The rows of Z fall into several groups, which share some directions, and each row is roughly a mix of its group's hidden directions.
Z, 104 rows:
[[ -1  35  21 -32   6 -42 -33   1 -26 -28]
 [-17  13 -37  -9  35 -20  -2 -23   7 -53]
 [ 11   7  32 -11  -4  39   1  53  14 -35]
 [ -9  37 -30  -5  10 -10  13 -42 -14  49]
 [-16  55  16 -30  15   1   2 -25 -38 -19]
 [ -2 -49   2   1 -22   0 -37  -1  46 -26]
 [ 10 -28  20 -29  -4 -32   5  58  -9 -18]
 [  5 -49  10   5 -45   3 -24   6  16 -40]
 [ -6  -7 -47  28   3 -12  14 -30  10  51]
 [-18  24 -18 -11  17 -45 -22 -47  -5 -28]
 [-18  55  12  -7  21  17   6 -51  -9  -8]
 [-25  22 -34  19  19   0  22 -47  15  35]
 [ 37 -37 -21  17 -45   8 -27  19  17  -8]
 [-10  31   2  -8 -12  11 -53 -32  -6 -42]
 [ -3  -2  32 -11 -14  22 -45  28  13 -47]
 [  8 -63  11  15 -40 -21  -9  18   9 -12]
 [-20   2  19 -30   8 -49   3  46  16 -25]
 [ 32 -37   7  13 -47  16 -37 -20  -4 -12]
 [  0 -18 -30  20  39  22  38 -11  -2  44]
 [ 30  44  -4 -31 -22  -2  15 -42 -13 -23]
 [  0  57  14 -23  30  38   5  15   4 -22]
 [  4 -37 -25  38  34  36   7  -8 -26  18]
 [ 34 -51 -24  11 -37  27 -12  18   4   7]
 [  2 -54 -22  18 -24 -27 -10   5  29  32]
 [ -4   7 -42  33 -12 -17 -30 -38  17  33]
 [ -5   6 -45  30  39   1  15   8 -26  39]
 [  2 -32 -43  25  20  20  40  12   0  33]
 [ 13  37  12 -44 -27  -7 -25 -14   0 -43]
 [ -6 -33  -7  -4  -6 -42 -14  55  27 -12]
 [ 15   8   3 -41   0  13 -34  -4 -31 -53]
 [  9  55  25  -4  -3  12 -14 -45 -25 -18]
 [ 23 -23 -51  28 -10  -3  27 -20   5  37]
 [-11 -29  13  37  -4  30 -52  15  -3  25]
 [  9 -44  -6   8 -47  -7  11  49  11  -5]
 [-19  17 -23  -7 -47 -38 -18  10  39 -15]
 [ -1  52 -11 -18 -13  -2   2 -42  27 -35]
 [  6  26  34 -18  16  38  -5  30  13 -45]
 [ 11 -25 -14  12  -2  25  48  33   7  43]
 [-18 -36  -9  42  30  16  16   9  -6  46]
 [-33  23  -1   8  28 -12  13 -37 -21  50]
 [ -2 -32 -28  33  15  -7   8 -24 -18  54]
 [-29  53   3  -4  42  -7  29 -10 -12  22]
 [ 31 -28  10  17 -17 -16  48  32  -2  31]
 [-15 -52 -10  11   6   6  17  29  -1  52]
 [  8  21   3   0  24  47  20  57   3 -11]
 [ -5 -33 -11  41  18   6  41  13   6  44]
 [  4  24  25   0   9  65 -33 -15  -2 -16]
 [  1 -39  25  -7 -11 -26 -19  -2  19 -58]
 [  0  31  -9   0  27 -14  41   4 -41  42]
 [ 43 -18   6  -6 -42  21 -22  12 -11 -44]
 [-17 -28 -12  50   9  15   1   2  14  53]
 [ 16 -22 -10  47  -3   0  11 -13   2  61]
 [ -3 -18 -21  13  -6  20 -34 -28 -27  55]
 [ -7 -45 -13  12  -8 -23 -15  13  60   6]
 [-19 -25  17 -14  15  -7  43  51  25 -16]
 [ 48 -15   9  44 -24  15 -17  -9  36   0]
 [ 11 -53   0  -1 -37  15 -34   9  17 -32]
 [  9 -41 -23  29   7  29  33  25   0  37]
 [ -1 -26  19  38  12  21  37  15  -8  48]
 [-32  -4  23  20  31  -3  31  37  38 -19]
 [  4  49  13 -38 -21  -4  -8 -25  11 -41]
 [ -4   7  10   9  52   8  28 -19 -30  44]
 [ 12  27  16  16  27  39  27  -9 -47  20]
 [  7   9  43 -18 -16  25 -26  17  14 -52]
 [ 37  16  15  -9 -41   7 -32 -25 -19 -37]
 [-23 -63 -16 -36  -9 -19 -14  17 -11  -7]
 [ -7  49   9  -2  42  24 -33 -17 -14 -25]
 [ -6 -28 -40  29  31  19   1 -44  -7  21]
 [ 27 -40 -13   2 -55 -12 -30   9  17 -15]
 [ 14 -57  -8  11 -28  -8 -27   9  41  -8]
 [-15 -29  21 -10  -8  15 -48 -37  20 -32]
 [-10  56  15  -7 -15 -13 -25 -47   4 -18]
 [ 16 -43  15   6 -53  32   7  21  15  14]
 [ 23  42  22 -19 -14  15 -17 -14 -14 -53]
 [ -6 -53   0  -5   3 -17  13  58   7  15]
 [ -7  61 -16 -24  19  41   6  -8   6 -19]
 [-42  17  -5  10  40 -22  16 -16  29  38]
 [ 14 -16  41 -10  10  20  22  44 -10 -43]
 [-29 -13  38   9  18  14  46  32  15  26]
 [  0  61  18 -25  22   8  12  -3 -24 -32]
 [ -7 -28 -27  16  -8 -36   3 -48  -8  39]
 [  5  34   3  -3  38  17  39  31  -8  41]
 [-21 -47   5  29  24   9  -4  33 -11  41]
 [ -8  -8  35  -1  18  39 -46  16 -29 -27]
 [-47  17  -9 -19  48 -16  31  18   4  15]
 [  6  -3   6   9  14  70 -22   5   7 -36]
 [ 14  -4  -3  50  19  14  28   0   9  54]
 [ -4  58  27 -27  32   0  -4  16  -1 -32]
 [  3 -51 -26  24 -28  -9   0  25  28  30]
 [-12 -59 -21  27 -24   1  -8   8  18  36]
 [ 11 -62 -25  -1  -8  -9 -16  40 -11  17]
 [ 10  -5  40  -5  -3  38 -18  33  14 -48]
 [  2 -46 -41  23 -37 -12  15  23  -2  22]
 [-10  56 -13   2  43  17 -14 -26 -22  12]
 [-11 -48  -5   5 -42   1 -43 -14  26  -8]
 [  2 -72 -21  32  -4   5  -3 -17   5   2]
 [ 24 -50  -2  39  -6  12  -7  11  44  14]
 [ 32  -7  -9   9  19  14  42  59   1  -1]
 [-20 -50  -8 -14  -2   8  31  39  23  27]
 [ 42   4   3 -39 -29 -40   4   8 -35  -4]
 [ 30  26 -36 -28 -26   2  10 -48  -1 -18]
 [ -9  28  22 -21  24  -8 -28 -27   6 -55]
 [  2 -40  15  50   5   1   6  39   3  34]
 [-54  23   6 -25  42  16  12  12   7 -24]]
Here is one row of each group, with its name. Which group are the others in?
[ 26 -31   1  -1 -20   5 -17  30  43 -43] => <127>
[-15 -55 -13   3   1  -4  20  44  17  30] => <39>
[  3  22  -9 -17  22  23  39  52  16 -26] => <118>

[ 16 -25  -2 -28  -1  54   2  10 -11 -47] => <39>
[ 32   0 -29 -16 -18 -29   5 -28 -40  37] => <39>
[ -9  11 -60  18 -13   0   2 -19 -21  45] => <118>
[ -4  34  -5  16  29 -16  33 -14 -18  54] => <127>
[ -6  61   5 -22  36  26  -1 -27  -1  -5] => <118>
[ -3  11  38 -24   6  28 -14  19   0 -59] => <39>
[  2   0 -28  11  20   5  47  13  -7  58] => <118>
[ 33  -7  14 -31 -50 -17 -29  26   0 -21] => <39>
[  4 -10   8  15 -36  18 -34 -52 -31  14] => <127>
